(in the rows, 128 means zero)
Z: several groups of rows, each row roughly a mix of its group's hidden directions
Z (117 x 11)
[[123 147 122 122 170 175  88 112 133 123  58]
 [111 153 185 125  99 149 137 174 140 176 161]
 [165 105 105 105 144  70 171 118 140 157 167]
 [104 109 142 161 109 168 114 194 105 107 167]
 [117 137 157 173  97 137 131 184 118 135 190]
 [146 176 144  91 159 151 134  81 160 122  82]
 [135  75  69 169 156 113 129 126 101 165 136]
 [151 113  73 103 114  81 157  87 166 146 137]
 [136  88 103 153 193  95 159 127  96 100 142]
 [114 124 152 149 120  92 147 106  83 194 165]
 [103 180 136 145  70 154 124 149 157  81 131]
 [120 138  86 115 139 167 104  98 171 109  67]
 [162  95 184 108 131 159 118 143  97 154 178]
 [126 113  57 139 162 113 150 101 117 172  94]
 [119 129 155 175  98 123 123 187 113 141 186]
 [122 150 116 120 130 108 131  43 122 159  85]
 [ 92 109 154 152 116 150 116 202 109 110 165]
 [104 125 167 161 136 165  86 180  86 121 145]
 [129 113  79 134 144 103 150  55 127 165 107]
 [134 104 201  97 149 118  96 105 127 156 165]
 [143 111  65 122 132 120 125  81 135 121  62]
 [143 130  70 115 101  80 163  85 146  97 137]
 [132 138 160 126  69 110 136 151 170  66 138]
 [122 147 107 123 132 140 139  59 136  95  64]
 [142 128 116  81 156 125 125  67 142 122  66]
 [113 121 115 136  47 100 131 137 138 173 163]
 [128 113 183  87 166 185 100 147 117 118 113]
 [123 114 156 160  98 108 134 179 107 148 194]
 [144 106 129 109 146  66 177  86 140  89 118]
 [131  98  84 136 154 123 111 105 123 209 115]
 [ 94 106  62 186 112 107 132 142 112 154 128]
 [150 115  87  73 137  92 145  89 145  83 112]
 [115 128  56 153 136 139 130  96 115 185 104]
 [154 165 114  93 144 108 139  68 163 112  84]
 [110 133 165 156 142 169 122 156 102  56 134]
 [139 137 187 109  80 117 140 145 134  66 146]
 [128 164 171 144  89 120 160 155 137 120 193]
 [120 130 130 176  92 120 146 173 115 144 197]
 [150 157  72 127 129  79 158  80 155 143 122]
 [136  79 152 128 196 107 131 128  83 132 160]
 [131 113  75 161  73  98 154 153 156  98 120]
 [103 150 188 141  96 148 121 171 122 112 180]
 [152 162 130  82 150 117 132  74 162 112  80]
 [151 149 201  96 108 154 123 126 139  78 142]
 [133 105 112 140  95  73 172 102 103 174 153]
 [137  92  83 132 116  82 165 111 131 180 161]
 [123 154 126 167  95  98 157 165 136 139 195]
 [109 119  76 153 172 147 112 117 105 193 121]
 [117 130  63 164 154  90 138 148 130 181 139]
 [153 130  93  94 156  97 152  76 156 171 106]
 [111 109 168 148 148 159  97 195 104 155 150]
 [110 160 150 137  79 127 149 154 136  53 141]
 [119 120 174 111 148 187 108 182 118  97 145]
 [133 143 105 109 163 167 104 108 158  98  61]
 [138  65 125 139 178 109 114 148  98 171 155]
 [122 102 178 118 141 157 104 195 106 118 163]
 [ 94  97  82 158 136  88 127 185 111 147 150]
 [125 119  92 131 158 128 127  62 112 191 112]
 [ 90 103 123 143 168 186 110 176 103 154 125]
 [153 127  93 103 110  76 163  69 143 144 103]
 [100 107  81 178 122  89 124 179 112 150 148]
 [147 148  84 126  90  91 166  73 149 102 133]
 [140 102  74 131 151  98 161  67 123 151 103]
 [145 110  81 126 135  91 153  62 118 104  94]
 [133 129  60 127 112  94 171 109 152 130  80]
 [137  98  77 136 166 108 149  79 100 171 111]
 [ 93 124  59 169 142 100 124 125 129 158  88]
 [157 157 116  90 139 100 144  61 158 126  92]
 [103 162 173 128 174 180  88 130 111 134 152]
 [104 140 174 148 155 181  96 173 112  99 143]
 [144  83 103 129  73  84 134 174 159 143 123]
 [109 156 163 132 139 188 103 151 134  72 102]
 [175 137 152  99  85 137 151  86 134  91 170]
 [124 160 150 141  67 142 127 159 152  66 139]
 [146 144 101 102 138 129 133  77 151  88  62]
 [107 111 139 161 142 151 101 206 106 141 159]
 [155 119 100 109 145  77 174  73 128 160 118]
 [136 107 129 128 111  72 180  77 118  86 134]
 [137 115  56 138 125 124 124 138 161 182  89]
 [150 116  83 123 147  76 144  91 126 189 128]
 [152 120 143 137  80 184 154  86 110 126 173]
 [142 137  85 152  92  55 153 102 138 141 147]
 [129 127 193 117 106 133 109 183 145  88 160]
 [129 117 198 121 105 136 111 170 103 101 174]
 [130 156 113 109 115 127 151  60 152 104  70]
 [134  90  62 146 110  93 144 102 134 175 111]
 [102 188 152 135  73 170 108 123 151 107 132]
 [134 154 120 110 123 115 151  52 137  98  77]
 [124  99 146 155 123 128 111 198  93 139 179]
 [155  90  71 130 109  78 162 120 151 138  97]
 [115 143 102 128 122 128 149  48 135 134  72]
 [122  87 128 127 197 118 108 116 109 186 145]
 [116 174 160 120 101 139 137 161 159  58 125]
 [106 161 199 134 132 159 100 168 116 134 159]
 [ 90 152 169 149 116 172  98 124  85 130 173]
 [130 120  96 118 123  88 173  77 151 180 152]
 [116 150 195 136 104 133 125 172 111  99 176]
 [138 131 129  86 156 141 116  73 139 118  58]
 [115  79 133 148 152 141 105 151  89 198 131]
 [113 145 190 139 116 148 105 186 112 124 173]
 [146 142  62 130 127  87 156  73 145 146 115]
 [131 119 154 137 106  88 138 151 100 191 181]
 [144 108 154 124  76 159  83 168 111 169 152]
 [150 114  80 109  98  74 160  87 146 159 121]
 [143  76 126 115 156  93 130  82 109 188 135]
 [177 110 149  77 136 106 138  68 123 161 130]
 [130 113 166 146 116  93 141 161  84 137 195]
 [102  95  79 172 125 131 103 147 118 189 146]
 [124 143 172  90 156 169 113  98 139 118  67]
 [145  74 118 111 122  63 173 107  99 137 126]
 [127 144 100 115 132 131 152  56 150 118  68]
 [116 108  84 152 149 146 107 109  93 200 130]
 [122 150 182 132 169 167  86 164 104  99 128]
 [159 104  73 115 123  86 163 100 148 146  84]
 [127  78  84 156 161 121 115 140  99 188 139]
 [106 153 131 133 147 166 159  70 136 138  67]
 [153 100 147 128 175 107 132 180 105 143 186]]
one row of each group, then the others: which group is each in?
[121 115  56 123 141 147 117  87 169 118  87] => <41>
[125 117  69 143 124 137 108 108 139 204 106] => <48>
[ 66 148 111 154 138 110 131 195 143 101 119] => <73>

[135 143 131  88 163 152 115  83 148 114  60] => <73>
[130 147 107 113 123 125 154  57 146  94  74] => <41>
[150 139  78 110 141  88 157  68 144 161 114] => <73>
[141 152  84 125 120  87 146  62 153 129  90] => <73>
[136 102 139 144 105  79 135 154  85 168 182] => <41>
[146  73  95 140 185  82 153 111 114 135 130] => <48>
[176 132 155 115 113  92 144  75 127 181 152] => <73>
[112 141 185 141 122 139 100 179 102 160 174] => <41>
[127 183 154  91  94 150 115  91 174 132  98] => <48>
[131 114  70 140  83  71 149 100 132  99 133] => <73>
[120 132 153 168 100 124 126 192 116 129 190] => <73>
